128 stands for zero in the data rows.
Some points, one per row:
[118 126  33 134 128 105 150  81  83 170 130 122 102 138  89 156 124  86 130 151 100 138 169 115]
[137 132 255 107 116 219  73 194 212  90 129 166 194 105 112  76 145 188  73 126 203 118  94 120]
[ 92 111  18 136 146  78 169  14  12 172 127  97  66 172 142 163 111  66 121 175  71 179 196 115]
[ 64  93   0 153 161  98 222  37  34 192  83 118  54 189 139 208  88  54 163 144  50 122 168 140]
[152 118 150 112 123 148 107 143 134 117 123 128 126 118 116 118 116 152 137 114 128 108 116 117]
[127 116 200 110 121 186  93 172 150 107 136 135 161 134 126 108 127 151 118 127 152 140  86 110]
[ 62  96  15 155 153  59 196  43  41 199 108 120  50 159 145 170 135  84 155 148  27 136 192 116]
[112 137  76 126 137  72 174  92  69 170 136  86 112 144 137 145 152  86 110 147  90 166 159  91]
[ 88 118  77 143 122  88 162  83  88 167 107 126  91 146 153 154 122  90 177 133  68 107 156 126]
[ 98 101   0 176 167  69 201  57  29 200 109 113  69 152  96 165 117  92 154 152  59 159 173 142]
[ 93 110 117 138 110  95 137 138 113 143 135 129 133 112 128 152 136 107  95 135 100 139 114 125]
[179 143 255  89 100 221  52 239 255  21 157 162 227  71 116  65 154 186  68  90 241 115  59 130]
[129 120 210 122 124 134 123 180 164 104 131 166 173  90 134 141 126 122 104 100 152 116 122 144]
[ 35  97   0 174 154  19 219  24  14 212 121 110  36 170 148 195 105  69 181 146  14 160 182 120]
[115 120  31 158 173 105 205  76  57 177 102 161  58 133  92 190 117  94 111 131  91 127 148 146]
[198 178 255  97  85 203   0 241 255  16 175 129 236  95 153  16 134 231 110 114 232 103  34 124]
[160 142 255  91  88 234  66 239 237  53 145 160 208  78 113  81 135 186  95 107 202  85  66 133]
[ 76 103  66 152 142 126 175 114  85 167 118 167  79 145 103 180 103 121 158 123  88 127 116 154]
[ 97 124   9 172 161  80 169  25  34 198 125  94  48 193 116 136 136  85 166 151  51 151 167 121]
[160 123 103 123 116 145 113 144  93 151 137 112 132 108 100 130 147 140  97 162 125 149 121  99]
[ 95 119  31 148 135  73 176  82  60 168 103 132  82 158 139 148 149 104 127 137  56 169 171 122]
[144 135 186 116 105 160  86 156 204  90 144 130 145 123 137 103 110 156 135 124 169  91 102 159]
[ 82 105   0 177 174 101 231  31   5 205  93 149  40 169 107 203 121  68 141 132  54 153 186 131]
[101 122 106 141 122 108 126 143 102 128 151 112 130 138 155 107 143 132 131 150  99 140 108  99]
[122 113 108 126 105  79  84  76 139 118 140  68 114 169 160 102  92 132 212 150  92 117 132 143]
[ 81  94  13 172 152  84 183  28  38 175 119 146  63 168 123 171 102  70 176 164  47 110 148 158]
[186 148 255  89  94 221  43 231 255  33 169 128 219  81 120  65 133 200 109 110 206  95  77 142]
[ 77  99 118 128 115  91 167 113 116 152 126 140 135 142 143 153 127 111 139 134  99 142 164 113]
[150 130 250 102 128 175  84 199 225  77 159 142 219  82 123 108 138 145  85  81 209 115  93 148]
[171 134 214 102  97 168  61 184 212  96 134 130 169  85 128 116 115 184 116 110 190  79  87 141]
[ 37  85   0 182 149  52 235   9   0 218  87 119  28 189 136 207 105  58 180 138   8 142 199 105]
[103 131  92 137 128  91 133 131  93 146 124 126 141 129 120 116 136 117 108 131 121 150 151 121]
[ 65  96  59 142 155  80 195  73  63 145 120 146  89 149 120 177 126  62 119 149  65 151 170 119]
[146 123 138 129 148 143 127 148 151 108 132 147 161 117 103 137 116 161  96 100 174 113 102 168]
[122 119  18 155 153  75 185  80  68 162 125 116  99 132  99 166 117 102 139 128 109 137 151 150]
[ 40 107   0 194 206   9 255   0   0 255  80 144   2 165  65 235 113  29 166 174   0 178 229 166]
[103 125 134 123 131 133 163 116 121 139 120 148 131 130 117 151 127 124 104 115 123 128 144 135]
[ 97 102  83 151 148 142 173  82  92 169 102 154  78 145 118 157  96 113 164 136  82 102 129 145]
[ 86  96 102 141 101  54 153  98 108 142 116 140 116 142 192 158 118  79 167 123  70 140 148 114]
[ 79 123   0 170 192  31 255   4   0 227  84 134  16 160  87 226 136  33 134 157  37 174 188 123]
[140 126 214 110  83 152  63 218 209  85 131 135 188  84 129  94 117 179 115 112 172 113  91 130]
[160 131  98 127 127 134 117  90  96 136 117 105  92 147 123 110 140 137 149 162 125 144 124 116]
[ 63  99  42 174 144  88 192  69  56 170 115 134  67 159 162 164 125  78 165 145  35 148 162 118]
[ 82 120  46 144 131  74 187  74  61 174 120 110  87 167 156 140 146  80 154 143  49 146 168  90]
[ 96 128 186 135 114 180 155 147 127 136 120 140 120 116 166 135 134 136 135 119 119 114 126 110]
Here are 12 more points, each followed by its number:
[ 97 114 108 142 125 155 167 105 124 144 122 157 116 133 113 148 116 117 150 109 102 100 135 156] 0
[186 148 255 117 106 195  63 185 222  77 131 119 169  92 125  85 106 180 139 111 190  96  91 142] 1
[ 83 100   0 164 177  59 248  49   0 199 102 165  56 151 123 232 149  48 123 144  42 172 189 126] 2
[159 136 255  81  94 221  24 217 255  31 155 155 227 103 170  49 141 210 106  86 197  96  78 125] 3
[110 110  11 138 141  97 156  71  77 166 107 108  82 148 115 142 122 126 164 138  76 123 162 135] 4
[123 127  42 157 142  90 166  78  59 161 110 115  92 174 127 138 108 101 162 154  68 148 147 131] 5
[112 117  49 129 131 138 174  52  76 169 100 141  49 135 103 174 103 120 158 148  77 110 149 121] 6
[122 133  55 136 133 104 121  68  83 161 109 125  74 148 131 133 106 123 177 136  69 121 137 121] 7
[ 99 132   2 153 169  22 198  38  21 166 118 110  82 153 139 191 130  57 131 130  95 183 191 126] 8
[126 132 177 128 103 149 104 129 171  95 126 142 138 137 164 122 119 144 137 125 153 115 134 125] 9
[127 128 206 103 105 152 104 159 191  89 146 134 194 115 123 127 140 133 119 115 170 122 119 152] 10
[173 128 190 101 104 131  93 119 170  92 112 112 137 125 153 128 115 138 154  92 138 108 134 139] 11
Which three of these numbered points are nearest to each point below, ignoring the direction in which the first points spread most? Their numbers follow each, nearest first.
[107 122 255 109  94 186  81 204 212  81 136 167 189 111 151  63 152 165 103 101 155 100  85 110] > 3 9 0
[109 121 203 134  99 144  91 131 184 106 127 134 148 144 164 117 111 153 158 115 147 108 131 156] > 9 3 1
[ 95 125   0 164 169  48 234   0   0 237  90  94   7 171 111 210 103  52 169 165  15 152 206 127] > 1 5 6
[154 158  64 142 140 143 148 130  92 184 112 123  81 135  85 133  89 136 160 156 109  90 128 124] > 6 4 7
[159 153 188 111 118 170  94 153 176  81 136 104 149 115 124 113 115 155 141 118 165 106 107 137] > 1 5 9
[178 141 181  97 111 168  62 159 187 100 136 106 135 108 116  76 114 174 163 132 157 104  88 138] > 7 1 4
[143 120 135 126 128 146 121 136 121 119 129 119 132 141 120 129 137 136 121 151 136 129 100 127] > 5 4 1
[142 135 250 110 101 176  74 187 212  77 128 141 153 122 167  94 124 175 137 103 163 106  84 125] > 9 3 1
[169 147 255  79  83 155  34 158 229  52 135  98 188 110 173  85 121 154 140 102 178  87  99 130] > 11 9 1
[125 120  14 146 161  74 170  78  77 175 110 112 103 135  99 153 120 135 155 144 125 139 141 165] > 4 5 8
[ 63 100  12 173 165  94 213  82  60 205 109 157  49 138 122 200 105  75 164 148  52 125 169 148] > 0 6 2
[149 134 197 121 121 199  98 140 155 117 107 153 123 114 128 107 132 176 126 124 142 105  97 126] > 6 1 0
[110 127  27 143 155  85 175  67  67 182 113 124  78 135 109 178 127  93 148 142  86 137 181 133] > 4 5 10
[155 141 191  93 101 155  41 181 210  90 152 118 167  87 110  95 122 175 140 133 171 106  84 138] > 7 4 5
[100 112 154 121 121 115 130 128 120 131 131 118 132 152 162 118 129 125 158 131  75 131 125 107] > 3 9 5
[177 152 191  98 115 140  71 193 153  99 145 111 170 111 128  82 155 178  92 129 175 115  80  87] > 5 4 7
[193 164 255  69  78 218   8 255 255   5 162 148 255   7 122  67 131 225  78  59 255  61  45 141] > 4 8 0
[122 124  25 142 135  29 155  81  64 152 141  96 117 151 105 151 137  91 120 139 131 154 184 136] > 8 5 4
[109 133 145 133 125 152 143 155 158 135 123 186 151 122 116 132  98 133 127 116 129 113 115 156] > 0 10 9
[137 127  61 132 140  59 170  64  75 142 132  93 102 143 123 152 146  92 117 132 121 153 175 121] > 8 10 5
[ 88 102   3 155 158  80 225  54   0 205 117 130  54 177 123 179 114  76 144 152  44 172 145 114] > 5 2 4
[ 93 102  94 110 132  84 161  94 108 132 139 119 139 134 119 152 145  76 122 126 112 144 175 145] > 10 8 2
[ 99 115   0 163 162 114 212  61   5 211  89 141  37 173  98 182 131  89 122 160  67 152 147 112] > 6 5 2
[208 154 237 113 112 175  56 226 216  59 138 119 169  78 125  82 133 178 130  97 196  82  71 148] > 1 5 7
[121 118 160 126 124 141 121 123 139 126 119 150 121 118 135 116 122 119 126 151 134 138 135 111] > 9 1 10
[159 117 168 141 146 190 142 113 119 131 111 153  98 117 138 150 125 143 115 125 137 120 118 124] > 6 1 0
[174 147 216 122 103 181  99 149 167  80 122 114 129 112 157  89 128 158 138 125 142  98 100 114] > 1 9 11
[109 110 164 111 124 122 115 139 169  90 140 134 177 117 114 119 146 109  95 133 144 130 131 150] > 10 8 2
Here are 12 other points, each followed by its number:
[138 126 143 129 120 146 145 158 139 124 115 126 144 113 150 133 143 128 108  92 144 153 127 101] 0
[200 146 254  77 114 230  29 200 244  62 168 120 198 115  87  67 149 178  97 138 224 112  71 129] 1
[138 133 224 114 101 158  82 196 208  78 136 154 187 103 137 102 141 153 101 105 193 111  94 139] 2
[ 49 109   0 143 162   1 234  48   0 209 111 120  74 147 135 193 173  33 103 145  36 177 183  78] 3
[174 148  47 124 158 150 132 107  91 164  98 120  68 128  78 139 112 157 129 125 143 125 137 162] 4
[143 149 126 121 131 174 174 109 101 148  65 164  70 127 111 154 116 107 132 121 104 129 135 141] 5
[139 137 221 125 102 138  85 188 197  88 130 146 183 109 139 108 130 154 124 115 166 125  98 148] 6
[172 143 207 125 117 190  46 198 225  80 163 115 174 101 104  77 100 189 131 132 176  90  76 165] 7
[158 135 217 116 113 151  83 186 204  95 137 153 177 120 142 102 121 153 132 123 177 107  99 138] 8
[144 127 108 139 139  95 121 124 124 117 135  97 125 148 132 123 128 112 134 135 137 134 134 138] 9
[113 125   0 162 164  93 189  69  52 198 107 121  83 166  92 176 110  94 163 156  68 135 151 150] 10
[170 143 255  95  83 207  25 238 255  38 178 143 226  71 108  68 132 200 117 100 223  78  81 162] 11
The same question for these:
[153 144 163 117 124 145 117 167 126 117 124 124 158 109 125 103 157 140  83 121 179 157 118 107] > 0 2 3
[170 136 167 115 128 139 139 190 154  93 145 134 175 112 113 113 152 143  68 106 170 141 106 116] > 0 3 2
[100 108  30 147 147  56 161  55  31 180 122  91  57 159 136 149 136  90 126 161  73 154 171  99] > 9 0 1
[137 130 215 111  87 130  68 185 206  81 158 124 191  89 155 105 142 162 104 110 168 120 106 131] > 6 2 8
[111 131  79 147 165 150 197 110  70 173  88 161  83 121 103 165 121  89 117 125 101 123 115 137] > 5 10 0
[ 79 124  31 153 151  34 196  89  38 178 115 110  98 148 163 169 151  73 111 136  77 183 177 100] > 3 0 2
[227 167 255  66  78 188   0 255 255  26 187  97 244  87 127   2 148 240 104 128 255 105  35 116] > 9 10 1
[128 138 141 121 105 123 115 135 125 129 133 111 131 128 146 117 155 122 114  98 138 141 130 101] > 0 2 9
[127 136 178 106 119  97 127 138 151 102 137 121 165 108 155 132 156 105  74 101 159 158 152 104] > 3 0 2
[182 165 138 112 132 120  93 139 137 111 126  98 127  98 126  98 129 143 121 125 161 112 108 121] > 9 10 7
[130 129  81 149 131  88 138 129  92 142 126 112 122 149 128 138 122 116 123 130 125 157 140 125] > 9 2 0
[146 126 227 113 105 143  64 155 185  81 166 126 185 115 142  82 155 169 118 121 159 134 115 112] > 6 8 2
[ 99 109  41 154 163  45 226  67  25 167 134 116  91 153 158 169 151  64 104 130  81 185 154 101] > 3 0 2
[160 150 199 134 121 176  76 198 203  76 133 164 178  88 102 110 128 187 127 107 208 109 105 184] > 11 10 2
[171 152 194 107 118 153  75 159 197  90 153  93 163 120 135  96 136 148 123 124 178 121 118 113] > 9 1 8
[162 150 148 116 104 166  94 178 169 107 136 127 171  99  98  97 120 174 140 108 187 111  88 136] > 10 11 7
[141 105 157 127 120 159  86 108 153 119 118 109 123 143 149 117 113 168 179 151 133 101 101 137] > 7 8 11
[105 110  28 153 163  72 221  15  10 195  91 125  39 150 125 196 118  54 123 146  44 172 175 116] > 0 2 8
[135 139  20 139 143  51 124 110  86 126 147  95 134 130  96 129 131  95 124 145 150 139 138 130] > 9 10 11
[150 123 134 107 117 157 108 136 144 117 128 114 153 135  70  89 150 143 116 144 162 146 113 121] > 1 10 9
[167 133 220 111 110 182  73 182 179 108 130 134 149 114 154  96 115 157 128 120 154 115  92 108] > 8 6 2
[143 137  34 134 154 127 164 105  91 177 124 138 100 142  69 139 139 116 108 142 101 143 143 126] > 10 4 1
[189 144 255  99 119 223  57 201 229  68 127 146 180 147 153  87 121 191 106 116 181 112  70 128] > 8 6 1
[178 142 216 112 107 135  76 180 185  77 152 111 172  90 131 101 135 149 106 124 198 126 105 118] > 9 2 8
[ 75  87  27 177 166 106 255  36  16 191  81 144  28 161 143 203 110  43 152 135  42 143 179 132] > 5 2 0
[ 73 107  88 149 149 142 177 100  90 151 119 187  93 134 110 147 140 103 115 124 107 134 145 130] > 2 0 11
[218 146 255 107 110 249  12 231 255  31 145 144 176  75 123  55 104 227 141 112 235  60  15 146] > 7 10 4
[116 132   0 158 162  95 206  56  22 211  86 131  53 150  92 193 115  64 130 146  76 142 160 140] > 10 4 5
